0: [104 124 118  74  87 104 106 106 107 106 103 102 115 137  64  91 122 126 128 150]
1: [138 147 149 150 150 153 155 157 160 161 162 164 170  84  90 103 114 114 115  85]
2: [107  78  91 100 107 121 122 124 125 125 124 126 139 166 168 159 225 255 134 169]
3: [135 146 148 150 149 153 156 157 160 162 161 165 174  85  90 104 113 114 115  85]
4: [103 124 118 115  78  93  97  97  97  94 106 108 122 148  95 109 121 124 128 140]
5: [175 162 163 162 160 162 165 168 171 172 175 177  83 105 113 105 116 117 119 105]
6: [134 146 148 149 148 153 156 156 160 161 162 165 174  84  91 102 113 115 114  85]
7: [108  86  96 105 113 123 125 127 129 129 128 130 143 173 173 111 126 129 135 169]
8: [146 151 153 152 151 156 158 160 162 163 164 166 172  84  91 103 114 114 115  86]
9: [109  83  96 106 114 125 127 129 131 131 132 134 147 178 179 112 127 131 136 179]
10: [113 140 142 143 144 148 150 152 154 153 155 155  71  84  90 103 111 113 112  77]
11: [107  78  92 100 109 121 123 125 126 126 125 127 141 170 172 111 125 129 134 170]
12: [107  65  82  92 102 114 117 119 118 118 116 117 130 155 154 112 124 127 132 161]
13: [100 123 118  62 154 158 102 103 105 106 105 106 120 147 152 108 120 122 125 132]
14: [163 158 159 158 157 159 163 165 167 168 169 173 179  85  92 105 114 114 117  94]
15: [103 124 117 114  74  96  99  99  99  96  77  82  98 146 152 108 122 124 128 141]
16: [105 123  76  88  97 111 115 113 114 114 111 111 122 144  95 111 122 125 131 150]

[178 166 167 165 163  51  62  68  73  76  76  74 105 133 142 170 118 120 123 122] -> 15
[180 164 165 164 161  73  84  90  97 102 104 106  76  97 106 105 115 116 120 104] -> 4
[102 123 118 114  77  94  98  98  97  94  50 106 120 147 151 108 122 123 128 141] -> 15
[102 123 162 163 161 164 165 166 102 102 100 102 116 145 150 177 120 122 126 132] -> 13
[109  76  90 101 108 121 123 124 126 126 125 127 141 170 173 112 125 129 134 169] -> 11
[100 121 117  53 157  64  73  80  86  90  92  94 113 141 148 178 120 122 126 132] -> 13
[104 123 117  69  86 102 105 105 105 102  99  95 117 145 150 109 121 124 128 142] -> 15
[178 164 165 164 161 164 167 170 172 173 175 175 102 128 136 158 118 119 121 115] -> 5
[162 161 163 162 161 164  87  94 100 105 105  88 102 129 138 167 119 121 123 122] -> 13
[105 124  66  82  93 108 110 111 110 111 108 108 120 143  95 109 123 126 129 150] -> 16
[107  68  84  95 104 117 120 120 122 122 121 123 137 164 169 201 213 255 255 169] -> 2
[101 123 117  52  74  93  43  52  56  61  60  62 115 142 149 178 120 122 125 132] -> 15
[101 123 160 162 161 163 165 165 103 104 103 104 118 144 151 108 120 122 125 132] -> 13
[109  89  99 108 114 125 128 129 132 133 133 135 147 176 178 189 255 130 136 179] -> 2
[163 159 160 159 159 161 164 167 169 172 172 176 107 133 140 106 116 119 121 113] -> 5
[101 124 116 113  66  88  91  93  95  94  92  92 107 135 144 176 120 122 125 132] -> 15
[103 122 117 114  86  70  82  88  94 100 101 105 118 146 153 109 122 124 128 141] -> 15
[158 160 162 162 160 163 166 172 171 171  98  98 113 141 147 171 118 121 124 123] -> 5
[160 161 162 162 161 163 166 168 171 172  94  93 108 134 142 171 119 121 124 123] -> 5
[166 160 159 160 158 161  59  65  70  71 174 176  82 105 112 105 116 117 119 104] -> 10
[106 124  74  88  98 111 113 115 116 114 112 113 128 154 157 128 179 219 133 160] -> 2
[110  87  99 107 115 124 128 129 130 132 132 134 147 175 176 176 253 255 137 179] -> 2
[133 146 147 148 147 153 154  50  56  56 158 159  69  84  90 104 112 113 113  76] -> 10
[  0  91 102 108 117 126 129 131 133 133 133 136 149 177 178 196 255 130 137 179] -> 2
[155 159 161 161 159 162 166 167 170 172 169 102 116 142 148 107 118 120 123 123] -> 5
[101 122 118 153 155 159 161 105 108 107 106 108 122 149 153 107 120 123 125 131] -> 13
[109  77  93 101 111 121 124 127 129 129 128 130 144 174 177 210 237 255 255 180] -> 2
[179 165 165 163 161 164 167 169 172 174 176 175  99 126 133 157 117 119 121 113] -> 5
[166 159 160 159 158 161 164 166 169 171 172 176  85 108 115 105 117 118 119 104] -> 5
[104 125  65  83  93 108 110 110 111 110 106 103 113  90  96 111 122 125 131 151] -> 16
